In the data rows, zero lies at 7.5, halfway between 7 and 8.
Some points, one per row:
tensor([ 6,  8,  6, 10,  8, 12,  8,  6,  5,  5,  9,  9,  7,  5,  8,  4])
tensor([ 5, 10, 11,  2, 15, 10,  0, 10,  5,  5, 13, 10, 10,  2,  3,  7])
tensor([ 8, 10,  8,  4,  7,  9,  9, 10,  6,  7,  8,  9,  8,  5,  8,  6])
tensor([ 7, 10,  8,  6, 12, 11,  4,  7,  6,  6,  8, 11, 11,  8,  6,  0])
tensor([10,  5,  9, 12,  6,  4, 10, 10,  7, 10,  3,  1,  5,  6, 11, 12])
tensor([ 4,  5, 12,  8,  6,  6,  0,  9,  5,  3,  7,  9,  9,  5,  4, 11])
tensor([ 8,  6, 11, 12,  3,  6,  5,  4,  5,  5,  5,  6,  6,  7,  8, 13])
tensor([ 8,  6,  9,  5,  9, 10,  5, 10,  8,  7, 11,  9,  7,  4,  9,  6])
tensor([ 8,  8,  6,  8,  9,  9,  4,  5,  7,  5, 12,  9, 11,  8,  5,  6])
tensor([ 6,  8,  8,  0, 13, 10,  0, 10,  7,  6, 12, 11,  8, 11,  3,  7])
tensor([ 8,  8,  8,  7,  8,  6, 13,  9, 11,  9,  6,  5,  9,  8,  8,  7])
tensor([11, 10,  2,  7, 12,  9, 15, 10, 12,  8, 11,  7, 11, 10, 10,  3])
tensor([ 8,  7,  7,  7,  8,  7, 10,  8,  9,  9,  9,  8, 10,  8,  9,  8])
tensor([ 4, 12, 10,  3, 11, 10,  0, 10,  7,  6, 12, 11,  9,  5,  6,  6])
tensor([ 9,  7,  7,  5,  9,  3, 12, 13, 11, 11,  7,  3,  0,  9,  9,  8])
tensor([ 7,  9,  3,  1, 12, 11,  9,  8, 11,  5, 12, 14, 14, 10,  4,  2])
tensor([ 9,  6, 13, 11,  2,  6, 13,  6,  9,  8,  7,  5,  6,  8, 11, 10])
tensor([ 6,  7,  4,  8,  5, 10, 14,  5,  9,  7,  9, 10, 10,  8,  7,  4])
tensor([ 7,  5,  8, 13,  3, 10, 15,  2,  8,  7,  8,  7, 10,  7, 10,  8])
tensor([ 7, 11,  7, 10,  6,  5, 14, 11, 14, 10,  7,  5, 10, 10,  8,  6])
tensor([ 6,  9,  5,  4, 11,  7,  9, 11, 10,  7, 11,  9,  9,  7,  8,  8])
tensor([ 7, 10,  6,  2, 13, 14,  2,  7,  6,  4, 13, 12,  9,  7,  5,  3])
tensor([ 6, 10,  4,  5, 13, 12,  3,  7,  5,  6, 12, 11, 14,  7,  4,  2])
tensor([ 6,  5,  8, 10,  1,  7,  9,  7,  6,  6,  6,  7, 10,  8,  8,  9])
tensor([ 5,  7, 10,  6, 10,  3,  7, 11, 10, 11,  6,  4,  2,  7,  8,  9])
24 more points follow, each with its number after it:
tensor([ 4,  8,  9,  5, 13,  9,  2,  8,  6,  4, 10, 13, 12,  9,  2,  4]) 0
tensor([ 6,  5,  9,  7,  5,  6,  3,  9,  7,  9,  6,  8, 10,  5,  5,  9]) 1
tensor([ 9,  3, 10, 13,  2,  6, 10,  3,  6,  6,  5,  7,  6,  3, 10, 13]) 2
tensor([ 7,  7,  8,  8,  8,  9,  0,  5,  4,  3,  8, 12, 12,  9,  4,  7]) 3
tensor([ 8,  7,  9,  9,  8,  3, 12, 13, 13,  9,  7,  5,  6, 11,  9,  9]) 4
tensor([ 9,  4, 12,  6,  3,  2,  8,  8,  7,  6,  4,  4,  0,  8,  8, 11]) 5
tensor([ 5,  9, 10,  5, 10, 12,  5,  8,  5,  7, 12, 12, 10, 10,  6,  4]) 6
tensor([ 9,  7,  9, 11,  8,  9, 13,  8, 10,  8,  8,  8, 10,  5,  9,  7]) 7
tensor([ 7,  9,  8,  5, 15,  9,  0,  7,  6,  5,  9, 10,  6,  6,  4,  5]) 8
tensor([ 7,  8,  4,  7,  9,  8, 14,  9,  9,  9, 11,  6,  9,  8,  8,  7]) 9
tensor([ 6, 10,  9,  9,  8,  7,  7, 11,  4,  7,  6,  7,  4,  4,  8,  8]) 10
tensor([ 7,  7, 10,  9,  8,  7,  6,  9,  7,  6,  8,  9,  6,  7,  7,  9]) 11
tensor([ 8,  8,  9,  6,  6,  5, 11, 13,  7, 10,  7,  3,  4,  5, 11, 11]) 12
tensor([ 8,  6,  7,  5,  8,  7, 11, 10,  7, 10,  8,  5,  5,  6, 10,  9]) 13
tensor([ 8,  7, 11,  6,  8, 10,  7,  5,  5,  6,  8,  8,  6,  6,  8,  8]) 14
tensor([ 8,  7, 11,  5,  7,  8,  9, 10,  6, 10, 10,  5,  6,  6, 10, 14]) 15
tensor([ 8, 10,  6,  7,  7,  9, 11,  8,  8,  9,  9,  7, 10,  6,  9,  8]) 16
tensor([ 9,  9,  6,  7,  9,  7, 11, 10,  9, 10,  9,  6,  5,  8,  9,  3]) 17
tensor([ 9,  7,  7,  9, 12,  6,  9,  7,  8,  9,  3,  2,  3,  4, 10,  6]) 18
tensor([ 8,  7,  8,  5, 10,  6, 11,  8,  9, 11,  8,  6,  3,  9,  8,  8]) 19
tensor([ 9,  8,  8,  7,  6,  6, 10,  9, 10,  7, 10,  6,  8,  6,  8,  6]) 20
tensor([ 9,  8,  4,  8,  9,  4, 12, 10,  9, 10,  6,  5,  6,  9,  8,  6]) 21
tensor([ 9,  6,  7,  9,  6,  4,  8,  4,  8,  7,  6,  7,  9, 10,  5,  9]) 22
tensor([ 7,  9,  8,  9,  6,  9, 11,  5,  6,  7,  3,  7,  6,  5, 10,  6]) 23
Which of these numbered points is nearest to each point below, looking only along the 2 directions in which the first points spread most? Its number follows each.
tensor([ 8,  8,  9,  6, 11,  5,  4, 11,  6,  8,  8,  4,  5,  7,  6,  7]) > 14
tensor([ 7,  8, 13, 12,  3,  6, 11,  8, 12,  8,  5,  6,  7, 10, 10, 10]) > 12
tensor([7, 8, 8, 6, 9, 7, 0, 8, 5, 5, 8, 9, 9, 6, 4, 8]) > 3
tensor([ 6,  5, 11,  8,  1,  3,  4,  9,  7,  9,  3,  5,  4,  7,  7, 15]) > 5
tensor([ 5, 11,  8,  3, 13, 13,  2,  6,  5,  5, 15, 13,  9,  7,  5,  6]) > 0
tensor([ 9,  5,  7,  8,  7,  6, 10,  8,  8,  7,  5,  7,  8,  9,  8, 10]) > 23
tensor([ 7,  7,  7,  8,  6, 11,  8,  7,  7,  7, 11,  9,  9,  6,  7,  7]) > 20
tensor([ 9,  9,  8, 11,  6,  5, 13,  8,  7,  8,  4,  6,  4,  9,  9,  6]) > 4
tensor([ 8,  8,  6, 10,  5,  6, 13, 10,  9, 10,  6,  4,  7,  8, 12,  8]) > 4
tensor([ 7, 10, 12,  8,  5,  5,  9,  8, 10,  8,  6,  7,  4,  8, 10,  6]) > 18
tensor([ 8,  8,  3,  9,  9,  3, 12, 11, 12, 12,  7,  3,  6, 10,  9, 10]) > 4
tensor([11,  5,  9, 11,  2,  7,  8,  4,  7,  8,  4,  4,  7,  6,  7,  8]) > 12
